These are runs of 3 systems, one row a step. Runs of the same system follow the same rule from any start.
In the rows, 128 means zero.
Q_340, path 1:
[[144 174 109 120  90 155  94  49 114 103 103  96 148 162 119  97  85  90
  144 133  69 172 109 176 158 110 102 126 157 146 114 132]
 [136 166 112 114 105 152  90  51 110 104  98 103 146 167 125 107  94  90
  145 136  70 174 103 179 152 104  92 127 156 147 124 126]
 [138 167 112 107 103 162  83  57 113 102 101  95 143 165 132 100  90  86
  145 151  79 165 100 180 141 107  88 122 151 149 132 123]
 [135 165 122 108 103 160  74  60 113 103  99  98 151 164 140  97 102  90
  147 155  82 166  98 185 145 106  83 130 156 143 133 126]
 [130 173 126 100 113 166  82  67 110  99 100 105 140 154 145 110 106  90
  154 163  90 166  93 188 137 103  80 132 159 139 144 128]
 [129 170 130  95 112 169  71  82 119 104  98 114 142 158 155 109 113  95
  152 176  96 167  93 189 132 107  79 131 155 134 152 128]
 [130 166 130  96 115 162  76  99 118  99  97 116 136 150 160 114 115 105
  162 176 108 158  83 187 120 108  72 136 143 134 162 128]]
Q_706, path 2 (7 x 32):
[[135 118  90 202  82 109 176  82 133 155 137  90 146 144  73 123 115  93
  125  93  99 147 161 144 170 145 156 112 139 109  90 121]
 [145 132  94 207  77 115 163  71 132 157 119  93 152 141  72 134 102  96
  123  97  93 149 155 144 167 147 152 117 147 109  88 116]
 [153 141  95 198  68 118 150  58 132 143 113 101 141 148  67 139  99  94
  125 103  89 151 159 145 174 142 146 119 139 122  91 116]
 [146 144 102 180  71 122 133  49 135 138 113 103 143 150  76 134  90  92
  128 108  92 152 147 136 173 144 128 122 144 124  94 114]
 [146 158  99 177  65 136 113  40 131 124 109 113 137 145  78 132  79  90
  128 119  88 156 141 135 170 137 121 128 136 126  92 121]
 [151 171 101 164  66 140 103  35 131 110 110 123 137 153  82 134  77  98
  125 126  86 156 132 143 179 138 117 133 137 134  98 125]
 [144 169 105 149  63 147  87  39 129 105 102 121 134 159  85 136  69  97
  134 140  85 157 127 136 163 131 101 143 142 134 100 130]]
Q_334, path 3, 7 rows:
[[140 157 123 132  96 145  85  36 127  99  80 119 142 151 132 125  96  93
  132 151  80 170  98 148 150 117  87 120 140 143 125 112]
 [143 148 131 129 106 142  90  25 129 105  71 119 139 148 131 122 114  92
  137 147  79 180  90 149 152 110  88 127 137 154 126 105]
 [143 138 129 138 102 134  95  22 140 104  65 123 143 143 133 124 128  86
  129 142  82 169  90 142 160 111  93 117 133 154 133 102]
 [143 130 137 141 118 121  99  23 132 109  65 118 142 136 133 125 135  91
  125 138  84 175  86 140 155 114  92 114 127 147 132  93]
 [148 119 135 148 121 126 113  24 137 115  55 116 144 136 129 125 141  87
  119 127  87 174  80 130 153 114  92 108 128 152 138  88]
 [143 107 139 157 126 115 123  31 137 120  58 122 145 127 128 123 154  92
  126 126  90 172  89 133 155 112 102 107 124 142 138  77]
 [139 100 143 164 132 112 132  31 143 129  59 123 147 127 132 119 164  98
  125 119  93 173  95 123 155 110 105 104 122 144 126  75]]

Which system made each run below?
path 4 (4 x 32):
[[129 119 103 209  84 106 184 168 156 154 153 141 127 129  95 162 123 133
  130 130 151 116 169 108 130 155 159 141 119  79  84 134]
 [125 114 106 216  72 102 176 143 152 149 155 137 130 130  94 168 120 124
  133 119 147 119 161 118 142 158 150 140 125  80  85 133]
 [127 118 101 220  75 105 170 133 151 155 148 125 132 130  87 164 114 114
  133 122 137 126 162 120 139 156 142 136 128  86  91 132]
 [133 125  95 216  61 115 164 119 153 150 139 124 135 136  87 158 121 109
  133 131 129 135 158 134 147 151 132 134 130  85  89 124]]
	Q_706
path 5 (4 x 32):
[[143 121 146 112 149 120  95  48 117  96  73 115 138 143 124 105 127 119
   97 106  75 159  96 107 158  92 125 121 127 182 111 113]
 [141 121 148 103 159 126  96  51 118 105  73 113 135 136 133 103 136 114
  106 113  72 158  99 118 155  93 120 111 128 182 127 107]
 [139 120 141  99 160 128  96  58 114  99  67 108 139 135 142  96 141 110
  103 114  83 153  88 127 150  97 123 106 127 187 138 102]
 [141 117 144  94 165 123 101  62 123 109  69 111 136 127 145 100 153 111
  109 126  88 161  82 129 141 105 110 116 123 177 144  99]]
	Q_340
path 6 (4 x 32):
[[161 136 100 152 105 119 124  44 113 130 114  89 137 150  70 112  94 114
  102  79  82 151 145 111 177 120 154 119 129 168  81 118]
 [168 143 107 154 100 126 111  32 124 116 102 101 137 148  72 122  86 111
  107  82  81 154 148 101 179 126 150 120 134 164  83 117]
 [158 151 110 146  98 126  97  34 124 116 108 120 124 145  74 133  75 125
  107  94  88 152 141 100 183 117 135 129 134 168  92 119]
 [142 153 119 134  98 131  90  36 128 103  95 128 130 150  83 143  70 124
  105 107  98 146 140  92 176 119 128 132 136 163  90 120]]
	Q_706
path 7, 4 rows:
[[133 170 144 115  92 158  72 108 135 101 100 153 131 144 162 147 107 121
  155 192 129 152 106 164 119 117  67 157 141 109 146 131]
 [131 173 140 106  91 159  77 118 137  98 108 149 127 140 166 152 101 128
  154 199 134 151  94 159 113 113  66 152 142 110 148 142]
 [125 178 145 106 105 157  72 125 144  99 109 162 119 128 163 148 109 135
  154 199 140 136 101 151 109 114  66 159 133 108 149 143]
 [116 169 151  99 109 153  77 134 136  98 116 159 120 129 171 153 107 136
  153 195 151 141 108 141 105 116  67 155 136 109 151 146]]
	Q_340
